In the data rows, the value 128 means zero.
Here are some points, one per row:
[124 115 163 144 133 108 137 125 102 105  37 134 118 114 196 131 108  71
 123 164 117 165 114 158 167 177 147 131 119 110 130 107 100 108 108 113
 210 109 154 164 114 130 190 130 142]
[109 112 157 131 112  63 180 109 142 142 160 165 130 115  75 199 125  95
 130  92 143 140  96 137 144 156 118 159 140 185 120 144 109 117 136 140
  86 135 102 107 151  94  79 121  92]
[ 70 126 143 134 149  93 121 199  68 124 139 127 150 119 168 131 113  86
 169 138 183 119  69  95 106 124 189 143 119 121 120  72 136 136  92 129
 184 124 160 170 102 100 117 163 144]
[118 111  59 131 143 133 113 104 141 122  65 169 124 152 117 121 120 157
 147 165 121 125  89 129 173 110 163 122 121 127  92 107 101 130 107 189
 128 113 143 129 187 154 111 153 112]
[ 95  94 178 135 105 160  91 117 137 158 108 156 165 107 195 164 155 103
 168 102 137 136 163  91  88 158 125 135 193 129 135 112 107 129 141  51
  66 120 163 113 118 103  75 118 122]
[106  76  97 118 140 114  85 106 168  99 104 104 121 131 115  96 141 155
 125 182 119 123  95 160 201 118 167 121 106 124 103 129 122 140 123 165
  67 156 121 117 195 140 121 149 157]
[ 84 194 122 134  86 142 145 182 115 140 150  87 151 176  82  96 200 120
 117  92 103 160 153  93 130  52  82 141 152 122 169 118  90 148 136 125
 142 137 176 111 108 102 108 132 104]
[115 113 113 146 123 161  98 149 173 132 108 144 132 125 135 105 144 114
 149 116 116 135 159 129 102 186  74 135 160 132 151 145 115 109 146  51
 111 101 146  80 128 129  86  96 169]
[163 156 175  95  92 189 119  98 193 114 164 103 124 139 139 125 119  64
 125  95 120 128 173 136 200  98 131 140 109  86 161 100 122 134 127 180
 219 164  96 114  58 116 110 126 101]
[139 103 159 115 152 156 186  97 129  89 136 152  80  84  73 150 117 148
 140 178 138 173 157 165 149 149 139  83 180 181  98 142 127 199  63 186
  94 118 171 115  63  88  52  76 143]
[ 77 119 128 152 165 165 106 141  73 149 126 139 102 140 181  95 194 196
 130 153 149 117  99 159 151  64 168 125  85 126 139  94 178  73  85 145
 116 143  97  96 129  97 102  90 181]
[115 119 105 133 102 179 104 135 155 155 105 131 137 135 152 116 165 142
 120  95 108 146 157 126  91 166 126 110 174 108 166 116 116 122 135  77
 130  76 154 103 126 124 112  76 181]
[146 124  74 113 129 125 184  58 131 141 180  89  95 110 121 174 106 154
 113 105 145 163  93 172 143 136 150 105 180 129 121 121 139 168 147  92
  96 155 107  46 131 142 128 135 106]
[ 72 168 152 127 159  49 158 155 193 111  60 123 143 133 146 178 130 176
  85 181 148 124 142  98 149  57 139 169  45 123 131 112 154 114 144 149
 137  90  80 100 156 141  85 142 134]
[151  28 138 107 189 204 119 138 129 103 143 152 161 185  60 213 118  83
 115 161 133 157  95 150  48  73 141 120 197  93  37 134 174  77 158  87
 109 147 154 118 114  92 147  96 147]
[167  97 159 109 151 173 161 148 100 151 132 125 105 112 147 121 153 122
 124  84 158 170 133 138 135 173 106 174 175 144 119 128 118 127 137  96
 108 115 106 115  75 124 147  60 131]
[186 161 156  87 133  94 163 126 113 104 181 118 130 124 111 142 124 121
 134 112 158 169 134 136  88 120 124 145 138 180 105 151 103 138 161 148
  81 153  67 137 114 144 108  90  98]
[128 112 106 136  42  83 135 196 190 119 140 183 116 141 110  96 158 110
 147 121 125  91 155 103  79  98  74 173 106  85 127 136 159 202 152  95
 104 108 140  88 164  93 172 158 119]
[145 123  62 109 131 103 108 120 159 118  99 131 129 125 138 115 126 161
 125 172 114 103 143 119 144 121 163 119 113 108 104 130 131 119  90 188
 144 138 117 156 161 135 151 183 121]
[164 145 153  95 146 105 131 114 119  87 135 132 118 137 144  98  64 135
 118 126 141 121 133 141 139 143 177 135  93 130 123 124 138 128 117 146
 143 120 161 181 130 104 225 139 105]
[ 75 128  18 144 151 182  77 138 101 115 216 125 171 106 101 141  91  84
 182  74 134  62 181 129 161  83 115 156 157  85 123 193 119 179  89 170
  83 183 121 112 108 114 168  87 129]
[185 180 178 127 112  57 161 132 116 116 174 119 139 151 162 140 106  91
 104 124 129 114 143 125 142  96  94 120  75 186 109 161 147 143 169 161
  80 138 112 153 102 116 103  96  89]
[172 164 121  84 141  79  85 115 143 160  87 109 103 135  88 168 107 167
 200 145  85  99 108  97 212 108 162 152  69  94 123 146 119  89  94 116
 134 114 165 130 168 113 173 167 152]
[102 141 112 113  78 109  98 182 144 142 131 164 132 144  90 100 105 121
 156 117 113  91 206 104  95 138 103 121 112  95 140 151 122 133 163 128
 107 140 146 102 126 129 112 173 132]
[131 148  90 119 141 105 116 130 134  86  97 142 136 149 133 111  96 138
 155 149 115 101 122 149 145  97 171 117  83 113 120 119 136 124  87 152
 129 147 129 143 168 160 151 155 122]
[122 156 169 140  77 195 190 142 114 112 134 102 113 120 129 155 170  97
 112  87 129 155 137 133 171  94  85 118 126 136 151 112 128 120 122 129
 200 147 113 154  88 128 119 106 105]
[179 141 135 125 148 103 124  94 111 120 126 149 141 154 161  86  68 136
 142 151 133 102 119 138 115 119 156 101 102 130 120 128 120 133 105 140
 160 137 146 150 118 127 214 141  89]
[154 167  99 110  88 165 129 108  93 116 139 148 107 133 155 124  81 120
  91 164 127  86  80 138 108 173 159 189  65 144 108 137 135 117 118 177
 117 118 177 167  79 159 196 160  89]
[124 174 164 122  71 166 127 142 110  95 162 140 110 131 112 105 145 117
  82 126 109 132 162 148 226 101 135 112 125 114 141 143  97 136 142 103
 204 170 122 141  86 134 132 128  73]
[155 136 106 123 122 126 164  88 125 130 203 105 128 138  57 148 157 184
 146 102 125 142  73 147 128 132 148 101 175 110 124 145 122 145 137 114
 113 115  73 123 104 140  96  88 130]
[134  62  87  87 184 147 162 122  40 133 238 148 121 114 134 168  99  95
 131 207  92 157 131 125 111 126  68 138 174 151 162  63 114 111 104 115
  90  91 115 124 208 135 126 115 188]
[ 82 126 149 171 195 194 127 117 154 122 131 107  92 134 196  96 181 122
 147 161 139 152  56 102 119  95 155 102  76  91 120 114 148 111  90 140
  86 145 132 152 163 120  61 147 131]
[156  94 143 133 146  70 216 187 122 140 128 143  95  96 111 166 149  72
 138  94 113  97  93  96 168 156 155 128 176 189 126 154 159 116 156 139
  67 141  67  85 129 147 118 119  95]
[170 125 145 117 128 141 112  94  89  94 117 110 118 151 133 125  61 148
 153 155 125 140 102 151 124 148 167 121 114 125 136 128 105 152 106 139
 137 153 134 154 117 138 224 124  96]
[ 48 153 120 114 172  95 147 163  82 147 131 132 138 125 167 136 108  88
 166 126 167 140  70  93  89 115 184 158 143 108 114  86 152 130  87 141
 182 114 169 165 107 108 126 159 118]
[127  75 122 144 183 178 168  96 116  92 157 116 125 128 114 172 195 149
 113 110 111 150 126  91 109 189 108 157 105 146 185  97 104 169 151  70
 110 132 114 155  57 121 157  79 116]
[115  86 141 142 184  68 126  93  73 160 102  86 122 114 179 153 122 160
 124 166 148 177  54 154  88 154 134 113 128 147 114 100 136 125 160 141
 142  98 142 134 140 136 157  89 131]
[156 111 142 141 136 158 146 127  94 153 141 122 121 107 150 143 132 112
 120  88 143 195 116 138 125 183  80 139 147 164 100 124 111 157 157  97
 125 112 117 118  90 113 120  69 149]
[144 126 130 162 108 166  95 112 140 133 130  67 127 101 182  77 140 182
 107 131 163 131 127 143  88  69 151  60  97  71 163  90 131 117 129 116
 171 109 188 130 137 175 188  91 170]
[149 110 117 143  75 131 173 137 140 158 133 115 132 139  69 141  60 194
 119 130 116  57 117 142  62 116  92 179 216  51 166 166  94 159 158 143
  91 151  96 114 113 125  72 141 124]
[110 117 158  80 129 143 166  91 106 139 100 108 123 114 105 111 165 100
 103  67  90 126 111 151 138  40 173 119  88 144 204 157 116 153 138 119
 225 169 103 195  97 161 110 161 138]
[146 124 116 146 120 134  89 142 175 147 122 133 133 137 145  72 120 162
 113 132  95  99 190 126  67 143 113 101  93 124 143 139 136 102 154 112
  84 131 167  77 161 128 136 109 165]
[140 188 149 105  81 184 162 121  94  88 140 123 119 154 100 115 138 117
 100  87 110 134 161 147 207 112  98 130 101  82 143 137 142 143 134 135
 196 142 130 156  90 124 124 133 103]
[ 82 173 135 158 122 182 162  76  85 116  84 129 139  82  88 141 156  99
 105 145 140 180  62  65 138 162 184 133 169 129 161 138 161 127 192 145
 152 139  67 112 128  93 160  78 140]
[137  72  69 130 155 115 116  75 159 126  77 130 109 116  94 154 142 163
 129 153 132 166 124 153 167 191 141 117 149 104 118 128  94 122 127 127
 137 129  64 104 196 137 108 140 145]
[ 92 148 127 151 146 169  99 199 130 174 112 145 135 121 116 158 118 115
 125  61  94 179 118 105  79 176  86  99 195 162 127  95 156 120 100  76
 105 133 148 135 155 103 121  92 156]
[ 56 154 136 131 166  23 104 135 167 100  87  93 105 125 146 125 154 171
  91 140 161 101 128 131 160 100 125 156 135 195 125 114 186  88 144 140
 173 155  94 179 179 105  48 166 107]
[195 113 108 109 131 128 129  60 112 106 124 126 115 134 146 141 103 140
 129 141 106 162 102 166 137 163 160  92 148 112 114 141  91 155 121 141
 144 122 100 164 131 129 206 117 123]
[ 97 158 127 139  62 150 124 176 149 145 156 128 127 135 102 128 149 111
 146  81 109 114 174 115 100  87  87 144 127 119 161 122 135 127 158 125
 156 142 131 111  93 139  87 128 107]
[160 145 166  97 139  90 108 107 111 145 128 157 157 121 153 109  86 122
 104 162 108  96  98 143 146 148 143 135  91 113  81 100 114 180 100 154
 163 164 149 154 109 148 196 117 113]
[186 133  84 158 101  78  81 149 167 159  73 125 130 128 156 100 154 144
  92 132 103 114 168 145  92 125  73 120  92 120 180 133 154  80 176 112
 145 114 161  93 149 114  73 139 143]
[129 131  92 140 130 127 126 130 152 165 121 131 154 133 130  72 118 151
 151 128 154  51 152 108  54 126 104 102  99 119 137 130 135  97 158 106
 135 117 207  92 180 139 117  91 151]
[140  80 110 115 127 131 122 102 159 117 112 138 128 116 130 124 151 166
 136 172 146  84  95 123 191 120 145  89 112  95 118 148 133 105  76 147
  80 146 106 153 236 152 127 132 128]
[135  97 102 152 113 161  98 172 141 133 101 140 123 111 136 130 151  81
 125  90 137 167 164 125 128 200  95 141 166  98 152 131 118 121 151  76
  89  93 142 107 116 112  77 113 176]
[128  72 111  98  79 127  81 133  90 163  58 135 156 147  92 108  57 108
 143 194 172 143  94  87 130 160 178 152 119 203 132 136 162 162  73 104
 196  93 125 129 132 154 139 201 135]
[155  65 156 158 149 124  84  75  83  78 104  94  93 128  95 173 201 144
 106 121  96 116 162 147  97 176 188 153 170 119  86 192 120 156 102 154
 192  53 109  48 228 151  86 161 134]
[ 91 144 155 141 166 178 102 130 154 129 128  84 118 143 179 115 179 129
 121 138 159 112  61 114 157  84 143 103 109 133 122  90 179 113  75 147
  93 109 129 149 171 134  89  97 176]
[126 159 103 105 102   4 149 166  96 111 125 140 155 122 133 185 106 166
 120 159 149 120 112  94  82 109 102 117 110 184 131 153 114 110 152 160
 158 169 134 112  81 141 123 178  92]
[118 150 178 136 128  25 155 127 128 136 159 146 122 151 135 153 103 124
  70  60 183 120 155 121 139 127  56 107  81 164 132 156 139 109 182 158
  74 126 109 128  90 145 127 162  96]
[142 128 108 156 141 125  64 131 174 177 135 132 148 143 157  73 115 146
 118 148 103  89 197 126  98 142  90  89 117 101 142 136 151 118 156 110
  94  83 149  87 143 146 117 111 129]
[108 129 134 117  93 129 108 200 154 112 133 161 144 156 113  96  86 138
 164  71  86  80 175 109  78 160  69 123 111 106 136 142 124 140 142 138
 128 155 135  89 147 144 116 182 133]
[128  90  96 117  91 150 158  96 139 137  89  81  82 123  85 162 168 159
 116 121 135 181 111 146 160 121 133 143 183 110 137 123 101 112 139 144
 192 138  73 140 167 162 116 112 123]
These points spread out most along one direction. Take the direction at right angles to it along which they spread out most. Go by this last direction. Where along it does each point below lie, from 0 to 99? 50 is the average, and the first point above lies past it. One standard deviation of the points above along it is 16.
[168 130 124 142 165 188 110  73  94 122 135 146  80 113  80 153 147 120
 154 115 158 112 132 140 171 155 145 125 208 169  88  70  86 151 151 111
  71 127  88 160  99 117 148 136 145] 77
[163 112 152 138 135 171 159 110  97 153 145 120 150 105 154 146 140 109
 122  93 135 185 122 129 128 172 114 126 168 149 125 134 105 138 134  98
 106 124 103 119  90  88 110  99 131] 75
[173 161 155 151 136 150 113  94 115 101 218 155 165  89  79  81  82 102
 150 106 102 106 155 144 167  37 124 176  91 179  80 131 145 158 108 133
  33 143 148 136 130 122 144 165 117] 47
[149 122 108 157 114  80  55 120 169 162 137 156 127 147  92  70 128 135
 106 130 111 149 209 112  56 138 105 119 107  57 153 142 170 100 113  97
  77 133 153 150 136 177 125 107 144] 22
[110 125  91 133 132 116  91 146 171  94 121 144 138 107 146 109  85 185
 123 147  81 106 112 133 164 113 176 118 114 132  82 154 115 105 127 173
 160 110 115 132 156 149 162 181 138] 35
[166 168 152 120  89 185 151 137 132  85 145 117 120 123 111 114 149 109
 112 105 113 123 132 139 198 102  79 113 106 117 153 135 121 141 139 129
 205 155 120 158  77 136 133 138  90] 58
[116 160 176  83 151 143 127 127 114 123  37 128 148  55 144 126 140  87
 120 177 164 158  88 191 134 188 121 112 122  72 144 125 123 114 106 145
 180  76 146 159 117 113 201 169 116] 57
[ 86 140 148 147 176 174 126 125 135 117 119 112 116 138 192 109 166 142
 110 128 155 133  79 100 166  75 160 119  87 123 100 118 152 103  80 109
 103 132 141 145 178 144  78 100 187] 47
[ 97 107 145 131 137 167  91 165 130 156 138 157 157 126 127 147 147 109
 131  99 150 151 157 103  84 187 119 141 164 138 155  98  88 105 124 101
  87  99 152 103 116 100  82  99 152] 50
[119 146  95 135  96 123 112 194 156 151 103 158 152 137  95 109 109 102
 165 131  85  84 213 123  81 122 122 120 111 118 140 149 118 145 144 107
 105 124 139 114 121 150  97 170  91] 22
[152 188 159 158 128  30 190 115 174 155 163  82 131 163 118 135 131  77
  66 129 138  91 165 130 109 145  56 135  85 193 106 152 118  98 136 121
  92 154  96 123  81 114 152 159 137] 45
[105 107 140 123  99  72 239 126 100 128 139 100 173 125 107 164 144 141
 160 112 105 145 168 125 143 195 108 146 168 160  76 126 153 100 135 136
  72 135  77 133 121 112  92 144 109] 65
[ 86 152  83 144 126 191  84 126 163 183 186 102 105 155 123 106 131 189
 126 131 127  83 157 124  73  42 111  82 112 147 137 169 107 143 167  94
 110 125 133 149 160 117 129 101 118] 32
[171 135 157 106 119  55 109  81 110  92 124 157 132 136 163  97  75 111
 147 165 116 117 110 140 125 140 119 125 143 135 127 151 129 122 137 152
 162 107 154 145  65 153 218 145 113] 50
[ 43 131 164 136 161 100 125 189  97 144 131 128 144 118 158 123 110  92
 172 143 155 138  69  98 100 111 184 170 132 133 112  89 127 109  79 135
 178 116 167 156  99 117 144 156 117] 50
